The rows below fall into families. The same turns and mirrors carry the whole set onto itself and the rows of a family onto each other. For each named row, which other rows are in its family? Write them in the order they are listed.
These 40 rows form 5 families of 8 rows each.
Neb: [ -7.9   3.2 -23.9   4.1   8.6  17.3  -5.0   9.9   2.2 -14.7  10.3  -6.9
  12.8   3.2   4.4 -16.1   1.5   4.1 -11.4  16.1  -1.5  -0.6  -5.2   2.6
   9.4   8.5 -13.2  -6.0  -3.6 -24.7   5.7   4.6 -11.0  17.8  -3.8   5.7
  10.9 -27.5   7.2  -5.1  -5.0   1.0]
Miro: [  9.4   6.5 -27.6  -8.1  -1.3   9.8  -8.4 -12.0  -1.5 -17.1  -8.2  -7.1
   9.7   4.7 -10.7  -8.7 -16.8  -5.3  -9.2  -1.3  -6.5  14.1  12.9  11.4
  -9.4  -5.6 -35.5   8.3 -15.8 -19.3  15.2  22.8  -0.4  14.1 -15.8   7.0
  -5.3 -30.6  -1.6   0.6   8.3  -4.8]
kir: [  6.4  -4.3 -17.0  -0.4   2.7   2.3  -6.2  -6.6   1.4 -26.0   2.9   4.0
   5.6   2.3   0.6 -22.2   6.0  -9.7  -9.6  21.4   9.4   3.1  26.0 -13.0
  -9.9 -10.8 -30.7   3.9 -10.8  -1.9  12.8  27.1 -13.0  -5.1 -18.0   0.6
   6.6 -15.0 -10.0  -7.4   6.4   4.4]
dugid: [-12.3  10.0 -29.6   5.1  11.5   6.5  -3.7  -8.8 -11.0  -1.9  -2.1  -4.6
  -6.7   6.0   9.5  -8.0   8.7  -3.5  -2.5   3.9  -3.2  10.0   1.8  -7.4
 -11.8 -13.1  -9.4   3.3   3.3  -0.5  -1.6  16.5  -7.5   6.0 -11.6  -3.9
  30.9 -31.2   9.8   4.1   3.6  13.4]
rika: [ -8.2  11.2 -19.9  -8.0  -5.7  -3.9  -7.2   4.8 -15.3  -3.4  -3.7  -9.4
 -17.0   1.1   5.4  -8.2  18.0  16.5 -15.7   7.9  14.3   0.7   9.0  -2.4
   2.0   5.1 -16.7   7.2   1.2  -6.0  15.9  26.5 -19.8   2.0   2.4  -8.6
   6.7  -7.8  -5.4  -1.0  -4.0   1.5]
naki: [ -1.6 -10.2 -13.2  -2.7   6.8  -4.8  -5.1  -6.3  -7.0 -13.2   2.2   5.6
  -4.6   4.3   4.1 -25.7   2.6 -14.2  -7.8  19.3   2.9   3.9  15.3 -16.7
 -10.6  -7.3 -35.6   4.7  -8.9 -10.0  19.5  20.7 -12.6  -6.4 -12.5   4.6
   8.2 -12.5 -15.1  -4.2   2.8   9.9]
mok: [  8.4   1.7 -25.1 -15.0   1.7  12.4 -10.9 -10.7 -10.8  -7.3  -5.2  -7.7
   4.1   7.5 -12.6 -13.2  -4.3 -10.5 -12.3  -8.9  -5.2  16.1  17.7  13.9
 -10.6 -11.7 -37.1   3.3 -11.7 -26.1  20.1  16.8  -1.8  16.0 -11.6   5.2
  -7.3 -24.4   3.6   5.5  13.9  -4.2]
ref: [  1.8  -4.7 -14.6  -3.9   4.9   0.6  -9.3  -9.3  -6.5 -13.0  -2.8   5.8
   1.1  -1.5   1.2 -24.1   2.4  -7.4  -9.9  21.6   2.8   4.1  25.1 -12.7
 -15.0 -15.0 -33.8   7.2  -7.7  -5.8  12.6  18.7 -19.3  -3.0 -11.7   8.6
   5.9 -17.9 -16.8   1.6   9.1  17.9]
vude: [ -6.7  10.5 -29.1  -2.6   7.4  17.1  -6.5   9.6  -1.3 -12.3   1.1 -13.8
   8.4   9.8  17.7 -15.6   7.4   1.7 -18.8  19.1   4.4   9.3  -2.9  -1.5
   5.8  11.4 -13.8  -8.7   2.1 -22.1  -0.1  10.3  -5.1  23.0  -1.4   2.6
  10.8 -23.8   2.7  -1.3  -1.6   2.0]
Nov: [  9.1   6.3 -14.4  -2.1   7.8  19.0 -16.2  -9.7 -12.2  -2.5   8.2   1.1
   5.5   7.9  -1.9 -35.0   0.7  -7.1 -17.0  17.8  15.0  13.5  25.2   0.2
  -1.4  -3.7 -23.5   6.8   2.6 -11.6   5.5  29.8  12.4  14.9   4.1  15.8
   6.4 -11.4 -13.1  12.6  10.7  -0.8]
disib: [-10.3   8.4 -23.9   3.7   4.7  20.0  -5.4  10.8   0.3 -13.7   8.6 -15.1
  13.0   0.6   9.8 -11.8  10.2   0.9 -21.5  24.4  -3.3  11.2  -1.9   0.6
   5.7   5.0 -17.4  -6.1  -5.1 -18.6   5.4   7.6  -0.7  18.1  -5.9   9.6
   7.5 -21.9   6.1  -3.2   0.3   0.5]
mut: [  8.7   0.4 -20.5  -6.3  -1.7   9.1  -5.3  -7.1  -7.1 -14.0  -2.6   7.7
  11.9   7.6 -10.0 -12.1 -13.5 -11.7  -8.2  -2.2  -9.9  17.2  14.8   8.7
  -6.4   0.3 -32.9   4.0  -8.9 -26.9  18.5  16.6   1.2  17.0 -10.9   6.1
 -11.5 -25.5   1.3  -1.8   6.9  -2.8]
Naz: [  5.3   4.4 -24.0  -2.4   2.7   3.6 -10.6  -3.4 -12.4  -2.9  -2.1 -12.4
  -1.0  -5.2 -15.3 -16.1  11.4  13.9  -3.3  13.8  19.8  17.9  13.8  19.0
   0.2  -5.6 -15.4  -5.7   4.6 -16.1   7.0  12.7  -7.8   9.6   5.3  -2.3
  19.7 -39.1   3.6   4.6  11.4 -11.6]
Goti: [ -9.3  11.2 -16.8 -14.9   0.4  -3.3  -9.9   0.3 -14.5  -6.0  -6.7  -0.3
 -11.1  -1.3   0.8   0.1  14.7  21.2 -18.4   9.9   4.7   6.7   7.8  -4.2
   5.9   1.9 -18.5   2.6   3.1  -5.8  20.7  24.3 -22.7   0.0   3.3  -7.0
   7.9 -21.4  -1.3  -1.0  -1.2   4.0]
Vum: [  2.0  -2.6 -15.8   0.4  13.2  16.3  -0.8 -14.7  -3.5  -9.8  -7.2   9.3
  -4.3   6.8  -8.5 -14.3  -0.4  -7.6   6.0  -9.1   4.8 -10.9  16.7  -1.9
  -1.1  -6.0 -36.5  14.0   6.2 -18.7  -5.4  25.2  -3.6   7.6   0.8  -3.8
   5.5 -11.0   3.6  -3.8  -1.7   8.8]
kori: [-10.2  18.4 -22.8 -11.2  -8.1  -0.7 -12.0   1.5 -20.4   0.8 -11.4  -6.6
 -13.2   2.7   1.9  -6.1  18.4  13.5 -21.2  -0.9   9.1   0.9   9.0  -5.5
   3.7  -3.3 -15.2   7.6  -0.5 -12.0  21.0  18.2 -15.1   7.5  -1.9  -8.1
   8.5 -13.6   1.5   5.0  -5.0  -5.2]
tesal: [  7.5   9.0  -9.6  -1.9  11.5  12.1  -3.8 -15.6  -8.9  -8.1 -14.2   6.1
  -5.1   2.6   0.0 -14.8  -4.7  -2.9  -7.7 -11.4  -2.9  -3.3  18.8  -0.6
  -0.4  -1.3 -34.4  23.8   9.5 -16.2  -0.6  30.6  -7.0   9.2  -1.8  -4.1
   2.3 -12.2   0.6   4.6  -5.7  14.9]
pote: [  9.3   1.6  -8.0  -4.3   0.1  18.3 -15.8 -10.5  -2.1   5.6   5.4   0.4
   3.2  15.8  -8.5 -30.1   6.3 -11.7 -23.1  16.6  15.2   9.6  20.0   3.0
  -2.4  -3.5 -25.5  12.7   5.2 -11.2   7.4  21.2  12.7  10.9  -3.1  10.7
   3.7 -15.6 -12.7   8.8  13.2  -1.5]
meses: [  7.6  -0.6 -24.0  -4.9   3.2   6.4  -3.0  -9.2  -5.4  -9.8  -4.2  -6.2
  16.3   7.5 -12.2 -16.3  -3.3 -12.0 -11.9  -3.2 -12.5  17.5  16.5  11.1
  -6.7  -4.9 -37.5   3.8  -9.2 -32.6  11.4  13.0   1.5  12.3  -8.8   5.6
  -3.8 -33.8   2.9   4.0   8.5  -2.4]
faked: [ -8.9  11.3 -35.9  -2.2  -0.2   3.8  -7.1  -7.6 -17.0  -2.3  -1.4  -8.7
  -9.1   4.1  10.3 -14.1  12.1  -6.3  -7.2   0.0  -0.8   5.8   2.6  -9.1
 -11.4 -13.5  -7.9  -1.0  -5.9 -10.8  11.2   8.4  -7.8   6.9 -19.2   1.3
  31.0 -21.2   7.1   7.3   6.9   8.3]
ruva: [  4.1   2.9 -10.1  -4.6   4.6  16.5 -20.3  -8.9  -6.7   0.4   4.1  -5.2
   7.5  15.4 -11.0 -28.2  13.6  -6.5 -20.3  20.3  10.0  13.9  20.5  -2.1
   4.7  -2.3 -23.0  10.6   1.6 -19.7   9.4  24.0  11.0  16.7   3.8  14.6
  -0.9 -11.4 -15.5  13.6   8.4   1.9]
gile: [ 12.3   5.0 -11.5  -3.2   7.1  21.4  -0.1 -15.9  -4.7 -17.9  -7.8   7.1
  -6.2   5.0 -10.1 -10.8   2.4   2.4  -1.6 -11.6   7.3  -4.4  20.4  -5.2
   0.3  -0.3 -30.2  22.1   5.2 -12.7  -3.4  35.6  -2.1   6.8  -8.7  -1.9
   7.7 -14.1   4.0   0.6  -3.9   2.2]
gupar: [ -3.2  10.5 -18.1 -18.2  -7.0  -3.0  -4.1   3.2 -14.4 -10.5  -6.3  -3.3
  -8.5   7.8  -3.1  -7.1  20.2  18.3 -23.9   6.8  11.0  10.1  10.8  -7.1
   7.5  -3.7 -18.8   1.5   0.5  -8.3  14.7  21.5 -21.4   4.8  -0.6  -8.5
  12.9 -12.6  -3.3   9.6 -12.9  -2.7]
Duzul: [  1.5   5.9 -13.7  -9.5   6.4  21.9 -26.7  -9.3  -8.6   1.3   3.2  -7.9
   5.2  17.4   1.9 -26.8   8.6 -12.1 -23.0  11.8  11.0  11.8  13.9   0.1
  -4.5  -8.1 -24.9  10.8  -4.6 -16.2  15.1  27.2  11.3  17.2  -4.9  12.2
  -0.9  -8.6 -10.9  10.9   8.7  -1.3]
vuso: [ -1.2 -13.1 -10.2  -5.4   3.7   3.6 -11.4  -2.5   0.5 -15.0   2.6   7.4
   7.0   1.8  -1.0 -22.8   5.4  -7.5  -2.0  19.2  10.8  -6.6  19.7  -9.5
  -6.1  -8.2 -36.5   4.3  -5.6 -12.1  14.2  22.8 -16.1  -7.2  -8.0   2.1
   4.6 -11.9 -13.4  -8.6   4.7  11.3]
koges: [  8.9   0.5 -10.7  -2.8  10.6  14.3  -1.3 -17.8  -4.8  -6.0 -16.2   9.2
 -12.7   5.7  -8.7 -12.8   1.1   1.1  -8.4 -13.5   4.8  -2.6  17.3  -6.8
   1.3  -1.8 -32.6  20.4   2.1 -25.8   1.2  27.2  -3.2   5.2  -4.7   3.4
  -0.6  -9.6  -1.7  -0.2  -4.6   7.3]
fiz: [ -1.6   9.0 -35.2  -3.6   4.7   2.0  -1.4 -12.0 -14.0 -10.4  -0.1  -3.8
   0.6   5.7   6.5 -15.5  12.2  -4.1  -2.7  -3.1   2.5  13.9  -0.2 -11.6
  -9.1 -13.2 -13.5   0.7  -3.1  -6.5   2.6  12.4  -4.2   9.0 -14.9  -4.6
  36.1 -27.9   7.5   9.6  -7.6   8.4]
dizef: [ -6.8   8.7 -24.6   3.2  14.4  19.4  -3.6   9.3  -6.8 -13.6   3.4 -10.2
   8.9  10.4  12.4  -9.3   0.4   9.0 -15.4  21.5   1.7  16.9  -3.6  -1.6
   9.4   0.9 -11.2  -2.8  -3.4 -21.9   6.4  12.8  -1.2  18.9   0.4  10.2
  12.0 -22.2   7.5  -2.2  -5.6  -3.8]
delot: [  2.7  -2.1  -8.1  -1.6   8.0  10.0   1.3 -14.7 -11.7  -4.1 -10.5   6.7
 -16.3   9.0  -9.7 -15.7   0.2  -6.2  -0.3 -12.1   1.3  -3.4  16.6  -0.6
  -4.4  -1.9 -35.1  20.0   8.6 -19.5  -0.8  29.7  -6.8   5.4  -3.0  -6.2
   7.5 -11.6   0.3   5.7  -6.4   2.3]
rukos: [  0.5  10.0 -24.0  -1.5  -5.5  10.9 -13.5  -6.4 -10.5  -5.3   0.2 -12.0
   0.2 -11.9 -22.3 -15.3  18.2  11.9  -1.8   9.3  14.5  12.0   9.7  15.8
  -1.5   3.3 -16.9  -1.8   7.2 -17.4   1.7  13.5  -2.9  20.9   6.2  -1.3
  11.6 -37.2   4.5   5.3  11.1  -7.9]
kepon: [  2.3   3.3 -23.6  -1.8  -2.9   7.5  -9.8  -4.1  -6.6  -0.9  -7.5 -14.5
   0.1  -9.2 -19.9 -13.3  15.8  14.9   0.9   6.7  20.0  17.3   8.0  14.1
  -1.4  -0.9 -15.5  -4.6   2.7 -11.9   6.2   1.0  -8.4  19.8   0.8   0.1
  12.1 -34.0   0.8   2.7   5.6  -4.5]
nen: [-11.4   7.4 -23.6  -2.1   9.5  11.2  -5.2   4.0   2.8 -15.7   2.2  -9.3
   9.7   8.5   8.2 -16.0  -1.8   2.5 -20.3  20.0  -3.0   9.5  -5.3  -1.4
  12.7   7.3 -21.0 -12.5  -4.0 -13.0   3.4  11.4  -6.3  21.7  -2.5   4.4
  15.5 -24.3  -1.0   3.6 -10.5   0.3]
vifo: [  4.8  -7.8 -16.9   0.5   5.1  -3.3 -12.5  -6.2  -0.9 -11.9  -3.6   1.7
   0.4   5.3   0.7 -29.6   1.9 -19.2  -6.6  18.4   7.4   4.4  24.2 -14.0
 -12.9 -12.0 -28.2   4.1  -8.0 -14.9  11.0  25.8 -15.5  -4.8 -16.4  -1.2
   5.0 -16.4 -12.9  -4.3   7.6  12.4]
vupe: [-13.2   8.1 -21.9 -14.1 -12.7   0.8  -5.4   7.1  -9.5  -1.0  -2.8  -3.6
 -13.1  -1.6  -0.6  -6.0  17.2  18.3 -24.6  10.1  12.1   5.0   7.1  -5.3
  -3.6  -3.3 -18.5  -1.4   0.3  -8.1  10.3  21.7 -22.5  -0.3   1.0  -7.2
   8.1 -15.6  -0.4  -0.6  -5.2  -1.3]
nema: [ 10.2  -0.3 -18.7  -3.6   1.4  11.6   0.3  -2.4  -9.8 -10.8  -3.5  -3.8
  16.3   0.2  -8.8 -16.0 -16.1  -2.0 -12.2  -2.8  -6.6  18.2  22.7  12.7
  -5.1  -7.6 -38.3   5.7  -8.7 -24.3  15.9  17.2  -4.2  11.3  -9.6   9.4
  -6.8 -25.8   4.3   3.9   4.1  -6.5]
giga: [  8.5  10.6 -14.2  -6.0   1.5  19.4 -21.7 -12.1   0.5  -4.9   0.6  -8.7
  -0.9  14.7  -4.1 -23.2   1.9  -6.1 -21.6  19.4  13.6   7.6  18.5   7.1
   1.3  -3.0 -22.6  14.1  -1.7  -5.6   4.8  32.4  10.9  14.3  -6.9  12.8
   5.7 -10.3 -15.9  13.0  11.9   1.2]
raf: [ -3.6   3.7 -24.1   4.0   2.2   8.6 -13.9  -1.9  -4.7  -2.5   4.1  -3.9
  -1.4  -7.2 -22.8 -22.4  16.0   9.6  -2.3  13.0  20.7   0.5   9.5  14.7
   4.1   2.4 -13.2  -1.8   4.9 -12.6   0.6   6.5 -10.1  19.0   7.9  -1.6
  14.9 -34.7  -0.6   2.6   4.4  -7.7]
tiza: [ -9.3   6.4 -37.9   3.3   5.4   6.3   3.5  -7.1 -14.7  -4.9  -1.4  -9.6
 -10.0   1.6  10.3  -9.7   7.8  -1.4   2.5  -3.1   0.4   4.3  -1.0  -7.8
 -18.6  -8.3 -13.8   6.6  -6.1  -7.8   1.3  13.8  -8.4   4.9 -15.5   1.1
  27.5 -24.2   5.9  -0.1   1.7  10.7]
ligav: [ -0.8   1.7 -20.2  -4.7  -1.9   4.9 -12.9  -8.0  -4.3  -3.3  -4.8 -10.8
  -1.7  -5.9 -25.8 -18.4   7.4  12.7  -1.9   8.4  15.4  12.6   6.6  12.3
   3.8  -1.0 -18.7  -7.0   5.6  -7.2   1.2  11.8  -8.1  19.3   0.5  -1.7
  22.4 -39.4  -3.6  13.6  -0.7  -6.4]
dazus: [ -6.9   8.4 -35.8   1.1   3.3   6.1  -5.7  -7.1 -13.7  -2.6   2.2  -0.7
  -8.8  -4.7   8.2 -10.0   9.6  -4.6   0.0  -4.2   1.3  10.3  -4.7  -6.4
  -8.9  -6.6  -9.8  -1.3  -1.3  -5.9   0.3  17.5  -0.1  10.1 -12.5  -3.8
  29.7 -22.5  10.0  -0.2  -3.3  13.2]

The rest of the family of dugid: ref, Nov, Naz, Goti, tesal, dizef, nema
The rest of the family of kepon: vude, mut, pote, koges, vifo, vupe, dazus
The rest of the family of kir: Miro, gile, gupar, fiz, nen, giga, ligav
The rest of the family of rukos: rika, naki, disib, meses, ruva, delot, tiza

